In the rows, zero is written as 128.
A single turn carries every row of the set below to another of its rows. Some are shown first; where does it send the rows asked next?
nodak: [ 96 112 158 144 161 119 140 142 115 116 106 117 129 153 130 134 144  98
 130 130 110 126 105 136 135 140]
modo: [105 164 120 109 121 146 141 119 120 103 130 110 155 141 128 116 118 134
 153  78 133 129 107 139 133 114]
vop: [ 95 116 158 146 162 122 145 143 110 119 107 114 132 150 129 139 142 103
 131 128 106 128  96 135 133 139]
nev: [ 99 155 147 139 173 116 172 132 108 135 126 128  98 160 147 126 134 119
 137 124 118 142 113 128 121 108]
bebi: [117 142 137 137 168 136 168 132 110 148 118 149 105 170 145 124 142  97
 142 112 118 122 122 121 116 114]
tufo: [145 125 102 133 124 135 142 148 124 156 139 102 126 158 108 146 138 142
 128 125 138 155 121 130  86 126]
lev: [125 116 107 138 138 169 121 134 100 159 136 122 141 136 113 143 127 152
 143 111 114 126 159 129 102 118]
kor: [103 113 167 144 159 135 145 145 115 119 117 118 128 149 132 133 150 104
 142 125 100 111 103 142 137 144]
poma: [123 140 120 134 155 142 127 153 112 127 158  91 123 143 105 143 125 175
 153 134 126 146 147 141 119 120]
gifa: [138 120 107 116 109 135 129 141 131 156 132  93 121 140 117 133 130 149
 118 125 138 139 139 152 100 119]
vad: [149 135  85 125 136 139 139 150 113 139 124  81 145 153  94 131 131 147
 142 116 131 143 121 125 107 121]
Lidab: [113 151 118 100 114 146 130 120 135 111 127 126 147 152 129 112 122 117
 145  80 144 120 122 142 133 115]
Geka: [105 163 114 110 125 146 144 123 124 111 124 122 156 147 124 124 114 128
 145  81 143 138  97 135 129 113]
sulis: [134 118 117 128 111 128 128 137 130 154 144  98 112 145 123 135 138 148
 123 130 132 144 149 145  92 124]
pubof: [101 107 156 142 161 121 136 142 117 119 105 120 129 156 129 132 145  93
 132 128 110 119 110 137 136 140]
zerof: [105 110 165 142 160 135 143 146 119 123 116 126 126 151 129 135 149  99
 139 127 105 112 106 140 136 144]
bet: [112 142 130 137 167 119 159 123 105 135 108 128 109 170 145 109 142  94
 147 110 110 121 138 117 123 110]
Rameg: [ 98 117 159 148 162 129 147 141 107 120 109 112 134 147 129 137 145 106
 138 124  99 123  95 134 134 142]
ganef: [106 107 159 140 161 131 139 144 117 122 109 128 127 156 128 134 147  93
 136 126 108 115 108 137 136 141]
fodi: [107 149 140 142 168 134 167 121  93 133 116 121 113 155 148 112 143 112
 157 106  95 116 131 118 125 112]
palag: [122 129 117 138 155 166 129 150 106 150 153 123 133 140 107 156 120 169
 146 124 125 140 142 138 110 118]
tif: [101 116 163 146 160 133 146 142 109 119 112 113 133 146 131 134 149 107
 142 122  97 115 101 136 137 143]
posus: [148 128  95 121 122 137 140 149 126 155 128  94 133 150 104 139 131 145
 123 122 142 148 116 137  96 123]
zameg: [126 133 112 124 148 171 127 151 108 151 143 116 139 132 104 149 114 173
 142 119 128 129 138 145 119 115]
Nare: [107 148 154 135 162 126 164 126 108 132 131 121  96 154 153 110 146 118
 152 116 101 115 137 135 128 112]
Pazel: [126 142 113 123 150 152 128 154 112 131 149  89 133 137 101 139 118 179
 148 128 129 138 138 147 127 116]
sakil: [111 161 133 103 118 160 142 127 133 116 143 133 142 142 130 124 119 135
 150  84 142 124 105 150 132 119]
Tuv: [104 162 119 105 120 137 140 126 134 111 129 125 145 150 126 126 113 125
 137  89 154 142 100 143 130 113]
dap: [128 111 111 130 116 143 118 127 114 152 135  99 126 136 122 128 136 147
 136 115 113 126 171 138 100 120]
gos: [112 147 155 132 163 132 169 133 117 144 135 142  91 161 151 123 142 112
 142 121 116 123 124 137 121 114]
rul: [135 136  99 136 149 129 128 147 107 121 140  73 134 153  99 126 134 157
 159 124 119 143 148 125 115 121]
meza: [116 154 122 102 118 161 137 125 133 119 132 139 149 148 127 121 118 121
 149  78 142 121 110 143 130 116]
nozus: [106 156 121 100 115 133 132 122 140 107 129 121 141 150 130 116 116 122
 139  89 152 133 117 147 132 113]
losad: [132 114 106 117 111 149 117 131 119 156 127  99 131 132 118 127 129 150
 127 115 124 121 160 148 108 117]
luga: [105 165 133 105 117 149 142 123 130 104 140 114 143 138 131 118 119 139
 153  84 136 126 110 149 137 115]
mes: [139 141  96 124 145 138 130 151 111 123 134  71 140 145  96 126 127 164
 152 120 126 138 137 134 124 118]
Fov: [148 131  87 137 141 135 139 148 108 140 129  88 140 161  98 136 139 141
 149 116 126 148 128 114  96 126]
revu: [101 149 140 135 166 103 160 126 110 126 117 116  97 163 149 110 139 110
 140 123 114 132 136 128 126 108]
Nim: [130 119 103 124 132 172 120 138 107 158 128 116 144 131 111 138 121 156
 136 110 122 119 153 141 112 115]
Sobot: [105 153 138 145 175 135 176 130  94 141 117 135 112 160 144 128 136 115
 146 111 107 132 109 117 118 111]

zerof -> nodak
poma -> dap
losad -> vad
Now find these:
sakil -> nozus
bebi -> nev

